The same turns and mirrors carry the whole set onto itself, and each row onto the other rows of its family. Which rows share a family with each named row? Give them in list order.
These 28 rows form 7 families of 4 rows each.
mufin: [ 0.11 -0.35 -2.06  2.10 -1.17  0.38  1.28 -1.71 -1.03  0.06  0.14  0.61
  0.85  2.39  0.05  1.33 -1.55 -0.57 -0.49  1.15  0.70  0.13  0.61 -0.26
  2.11  1.94  0.50  0.87  0.91 -0.93  1.12  0.01 -0.13]
nogo: [-1.05  0.80 -2.09 -0.39 -3.02  0.49 -1.70 -0.45  0.14 -1.17 -1.00 -1.14
  0.96 -0.34 -0.79  0.88  0.75 -2.06  0.62  0.63  0.64 -1.66 -0.03 -0.89
  1.52  0.10  0.33 -0.59 -0.58 -0.38 -0.71 -0.22 -0.26]
zarop: [-0.39 -0.97 -1.66 -0.84 -2.21  0.48 -1.91 -0.56  0.09 -0.46 -0.31  0.52
  0.35 -0.74 -1.31  1.45 -0.27 -1.88 -0.13  0.17  0.08 -1.19 -1.27 -0.45
  2.49 -0.32  0.33  0.07 -0.47 -0.29 -0.44 -1.06 -1.42]
geta: [ 0.10 -0.11 -1.02  1.71 -2.33 -1.08  1.13 -1.50 -0.26 -0.12  0.56  0.19
 -0.79  1.05  0.54  0.60  0.20 -0.06 -0.99  1.23  0.09 -0.43 -0.03  0.14
  1.93  3.61  1.50  0.96  0.24  0.06  1.53  0.09  0.68]
bot: [ 0.41  0.60  0.51  0.42  1.84 -1.75  0.19 -0.69  1.83 -0.97 -0.56 -0.66
 -0.34 -0.43  0.78 -0.61  1.95  1.05  1.21 -0.82 -0.70  2.23 -1.20  1.11
 -1.40 -0.10 -0.23  1.41 -0.86  1.08 -0.89  0.54  1.25]
Mamu: [ 0.58 -0.24 -1.43  1.37 -0.56 -0.21  1.56 -0.81 -1.58  0.74  0.62  0.29
  0.88  0.66 -0.33  0.54 -0.90 -0.08 -1.47  2.24  1.31 -0.77  0.64  1.39
  1.90  2.67  0.15  0.15  0.90 -0.91  0.80 -0.17  1.41]
mov: [ 0.05 -0.79 -1.79  1.42 -0.99 -1.24  1.56 -1.38 -1.45 -0.85 -0.08  0.95
  0.77  1.63 -0.77  0.88 -1.20  0.88 -1.96  1.38  1.09 -0.72  0.38  1.13
  1.22  1.43  2.44  0.67  0.38 -0.84  1.26  0.14  0.52]
kezum: [ 0.75 -0.25 -0.33  0.85  2.33  0.34  0.05  1.81  0.70 -0.04 -0.70  0.60
 -0.02 -1.17  2.91  0.98  0.02 -0.08  0.13 -1.55 -0.59  0.82  2.74 -0.12
  0.21 -2.49 -0.02  0.67 -1.01 -0.05  1.29  0.66  0.12]
fubak: [-0.33  0.43  1.78 -0.91  1.35  0.11 -0.31  1.39 -0.40 -1.09 -0.42  1.00
 -0.69 -1.51  1.96  0.12 -0.42 -0.46 -1.04 -2.32 -0.49  0.10  2.90  0.25
 -0.74 -1.40 -0.35 -0.67 -0.30  1.04  1.12  0.02  0.46]
Bugol: [-2.45  0.21 -1.40 -0.14 -2.69 -0.90 -1.29 -0.74 -0.12 -0.28  0.15 -0.18
 -0.33 -0.43 -0.59  0.13  1.07 -1.39 -0.52  0.88 -0.21 -0.42 -1.21 -0.12
  2.57 -0.05  0.55 -0.84 -1.68 -0.77 -0.67  0.26 -0.46]
govo: [-1.71  0.38 -0.32 -2.05 -2.60  0.05 -1.76 -1.24 -0.65  0.18 -1.35  0.37
  0.26 -0.46 -0.78 -0.56 -0.64 -0.99 -1.09  0.21  1.50 -1.17 -0.63 -0.49
  0.75  0.18  0.30 -0.59  0.14  0.46 -1.26 -0.48 -1.06]
digos: [ 0.05 -0.41 -0.69  0.74  1.97 -0.58  1.22  0.82 -1.14 -0.57 -0.29  1.35
 -0.35 -0.96  1.95 -0.33  0.83  0.21 -0.70 -2.23 -0.74  0.92  3.58  0.45
 -0.61 -1.68 -0.46  0.26 -1.43 -1.39  0.38 -0.08  0.35]
nufor: [ 1.10  0.33  0.50  0.79  0.88 -0.34 -0.33 -0.36  1.73 -0.33  0.52  0.53
  0.63  0.26  0.25 -0.39 -0.49  0.96  1.36 -0.75 -0.32  2.25 -0.74  1.03
 -3.16 -1.53  1.31  1.64 -0.18  1.69 -0.73 -0.10 -0.14]
Sifu: [ 0.52  0.99  0.63  0.65  1.09  0.10 -0.56  1.72  0.78  1.11  0.45  1.79
  0.27 -0.38  2.05  0.45  0.13  0.39 -0.23 -2.50  0.03  1.29  2.55  0.99
 -0.76 -1.88 -0.16 -0.43 -0.94 -0.52  1.86  0.15 -0.10]
noza: [ 1.75  0.13  0.02 -0.16  2.39 -0.71  0.17 -0.17  0.93 -0.65 -0.18  0.67
  0.79 -0.97  0.15 -1.26  0.15  0.50  1.54  0.13 -0.62 -0.13 -1.08  1.58
 -1.81 -0.16  0.13  1.79 -0.30  1.50 -1.17  0.21  2.57]
Poson: [ 1.07  0.27  0.32  0.52  1.94 -0.41 -0.02  0.87  2.38 -1.74 -1.43 -0.56
  1.44 -0.39  0.63 -0.52  0.82  0.84  0.74 -0.56 -0.10  0.04 -0.72  1.41
 -2.20 -0.29  0.92  2.10  0.04  1.21 -1.27  0.18  1.39]
fov: [ 0.05  1.47 -0.48  0.68  1.90 -0.57  0.72  2.26  0.86 -0.96 -0.61  0.56
  0.71 -1.33  2.72 -0.78  0.75 -0.54  0.01 -0.89 -0.10  0.85  3.64  0.48
 -0.26 -1.25 -0.64 -0.53 -0.20 -0.15  0.47  0.36 -0.02]
doruf: [-0.19 -0.89 -2.11 -1.28 -2.39  0.10 -1.54 -0.64 -1.18 -0.12 -0.16 -0.97
  0.09 -1.59 -0.69  0.80  0.74 -1.99  0.26  1.80  0.58 -1.05 -0.30 -0.60
  1.00 -0.34  0.13 -0.12 -1.00 -0.36 -1.50 -0.53  0.36]
meke: [-0.51  0.38 -1.19  0.07 -3.26  0.73 -2.22 -0.71  0.14  1.08 -0.13 -0.11
 -0.12 -0.27 -1.45  0.99 -0.34 -1.21 -0.12 -0.27  1.11  0.21 -0.47 -0.45
  0.73 -0.46  1.05 -0.64 -1.19 -0.59 -0.39 -1.15 -1.90]
lipo: [-0.35  1.08  1.61  0.62  1.64  0.25  0.44 -1.34  0.35 -1.06 -1.31 -0.21
  0.37  0.58  0.54 -1.37 -1.26  1.27  0.79 -1.03  0.33  1.13 -0.26  0.94
 -2.53 -0.51  0.07  1.37  0.35  1.53 -1.37  0.55  1.29]
minen: [ 0.78  1.01 -0.44  0.78  2.08 -0.36  0.24  1.50 -0.56 -0.33 -0.61  0.47
 -0.69 -1.85  2.44 -0.18 -0.35 -0.47  0.29 -0.17 -0.23  0.69  3.28  1.02
  0.08 -1.84 -0.10 -0.74 -1.57 -1.08  0.46  0.11  1.74]
fifi: [ 1.22  0.53 -0.22  0.38  1.84 -0.73  0.32 -1.19  1.26 -1.33 -0.70 -0.30
  0.67 -1.60 -0.64 -0.16 -0.06  2.26  1.81 -1.06  0.04  0.07 -0.78  1.76
 -1.24 -1.15  0.41  1.50 -0.14  2.44 -0.25  0.09  0.84]
ragef: [-0.61 -0.55  0.41  1.31 -1.40  0.62  1.02 -0.65 -2.18 -0.24 -0.14 -0.24
 -0.17  1.69  0.03  0.90 -1.11 -0.41 -2.42  1.21  1.25 -0.33  1.05 -0.94
  0.61  1.93  1.21  0.35  1.10  0.59  1.51  1.10  0.38]
vaki: [-0.94  0.35  0.18  0.84  1.31 -1.28  0.87  1.13  1.34 -0.08  0.51  0.23
 -0.48 -1.95  3.46 -0.17  0.51  0.70 -0.50 -1.36 -1.36  0.69  2.73  1.65
  0.36 -1.00  0.25  0.17 -1.48  0.33  0.85  0.10  0.65]
Pemi: [ 1.27  0.30 -0.35  0.05  2.91 -0.91  0.26 -0.44  2.15 -0.43 -1.08  1.08
  1.18 -0.06  0.63 -0.90 -0.66  0.99  1.26 -0.66 -0.14  1.61 -1.00  1.40
 -1.31 -0.95  0.19  1.91  0.27  1.15 -1.15 -0.17 -0.04]
Molu: [-0.26 -0.11 -2.00 -0.32 -2.71  0.37 -1.37 -0.86 -1.25  0.03 -0.46  0.58
 -0.37 -1.62 -1.08 -0.37  1.45 -0.82  0.57  0.29  0.89 -1.35 -0.20 -1.60
  1.83 -0.59 -0.43  0.08 -0.89  0.06 -0.39  0.30 -1.33]
rizur: [ 0.09 -0.47 -1.24  1.46 -1.69  0.03  0.85 -0.86 -0.62  1.22  1.83  1.05
  1.10  2.53 -0.95  1.37 -0.89 -0.55 -1.42  0.34  0.42  0.21  0.36 -0.15
  0.20  2.01  1.31  0.34  0.64  0.28  1.91  0.17 -0.31]
Guz: [ 0.00 -0.26 -1.12  2.04 -1.30  0.04  1.51  0.12 -0.61 -1.28  0.37  0.62
  1.14  1.46 -0.67  0.19 -0.59 -1.06 -1.73  1.25  0.38 -0.94  0.62  0.58
  1.49  3.29  0.95  0.48  1.24 -0.80  0.51 -0.63  0.11]

Which other rows belong to the same family as vaki? geta, bot, Bugol
Which other rows belong to the same family as ragef? fubak, govo, lipo
Which other rows belong to the same family as kezum? mufin, zarop, Pemi
Which other rows belong to the same family as Molu? mov, digos, fifi
Which other rows belong to the same family as Guz? nogo, Poson, fov

The same turns and mirrors carry the whole set onto itself, and each row onto the other rows of its family. Which rows share a family with each named row? Give them in list order.
These 16 rows form 4 families of 4 rows each.
K: [ 0.10 -0.46  1.83 -0.49 -0.33 -0.41 -1.12 -0.24 -0.51 -2.26  1.29  1.33
 -0.15  1.15 -0.74 -0.54  2.59  2.19 -1.04]
T: [ 0.66 -2.68 -1.03  1.89  0.61  0.43  0.38  2.07 -0.88 -0.03 -0.65 -0.82
 -1.40 -0.47 -1.50 -0.92 -0.74 -0.70 -1.71]
R: [-1.07 -0.03 -1.52 -0.55 -0.27 -1.13 -0.95  1.01  0.35 -0.42  1.71 -0.29
 -1.17  0.21 -0.45  1.61 -0.21 -1.15  1.71]
P: [ 0.71 -0.50 -1.44  1.65  2.59  2.44 -0.27  0.63  0.47 -1.85 -0.40  1.70
  0.62 -1.37 -0.30  1.13 -0.14  2.09  0.31]
E: [ 0.97 -0.85 -1.29  0.97  1.79  3.13  0.09 -1.28 -0.70 -1.35 -0.46  1.33
  0.40 -1.17 -0.90  0.15  0.69  2.46  0.10]
A: [-0.35 -0.02  1.72 -0.21 -0.22 -0.05 -1.42 -0.43  0.09 -3.17  1.04  1.26
  0.07  1.23 -0.63 -0.48  2.64  1.62 -0.08]
G: [ 0.87 -0.44 -0.74  2.41  2.12  2.44  0.15 -0.47  0.54 -1.55 -0.21  1.74
  0.56 -0.87 -0.02  1.07 -0.26  1.95  0.24]
U: [ 0.30 -2.71 -0.42  2.24  0.06  0.88  0.57  2.17 -0.92 -0.45 -0.51 -1.08
 -2.01 -0.20 -1.63 -1.34  0.04 -0.19 -1.54]
F: [-0.32  0.08 -1.97 -0.49  0.53 -0.90 -0.65  0.91  0.71 -0.46  1.89 -0.10
 -0.59  0.81 -0.99  1.59  0.37 -1.57  1.53]
L: [-1.13  0.18 -0.58 -0.77  0.12 -1.49 -1.05  1.36  0.00 -0.53  1.41 -1.22
 -1.55  0.77 -0.70  1.49 -0.11 -0.71  1.41]
Y: [ 0.71 -0.92 -0.91  2.49  1.34  2.40  0.26 -0.67  0.70 -1.21 -0.58  1.81
  1.05 -0.96 -0.38  0.17  0.31  2.07  0.02]
Z: [-1.32 -0.07 -0.97 -0.93 -0.01  0.00 -0.70  1.80  0.20 -0.26  2.07 -1.66
 -0.57  1.48 -0.66  1.16 -0.14 -1.01  0.64]
C: [ 0.07 -2.22  0.24  1.63 -0.51  1.44  0.82  2.24 -1.09 -0.69 -0.37 -1.16
 -1.31  0.28 -2.06 -1.65 -0.51 -0.34 -1.23]
S: [ 0.64 -0.75  1.44 -0.71  0.31  0.27 -1.37 -0.43 -0.93 -2.39  1.84  0.83
  0.80  1.28 -0.50 -0.27  3.03  0.79  0.46]
X: [ 0.08 -2.54 -1.62  0.96  0.98  1.06  1.35  2.44 -1.33 -1.47 -0.39 -0.58
 -1.18 -0.57 -1.57 -1.05 -1.11 -0.15 -1.74]
V: [-0.02 -1.30  1.62 -0.31 -0.54 -0.13 -1.38 -1.07 -1.33 -2.21  1.51  0.49
  0.05  1.05 -1.02 -0.51  2.30  2.46 -1.08]

Which other rows belong to the same family as P? F, C, V
Which other rows belong to the same family as T? A, L, Y
Which other rows belong to the same family as X? E, Z, S

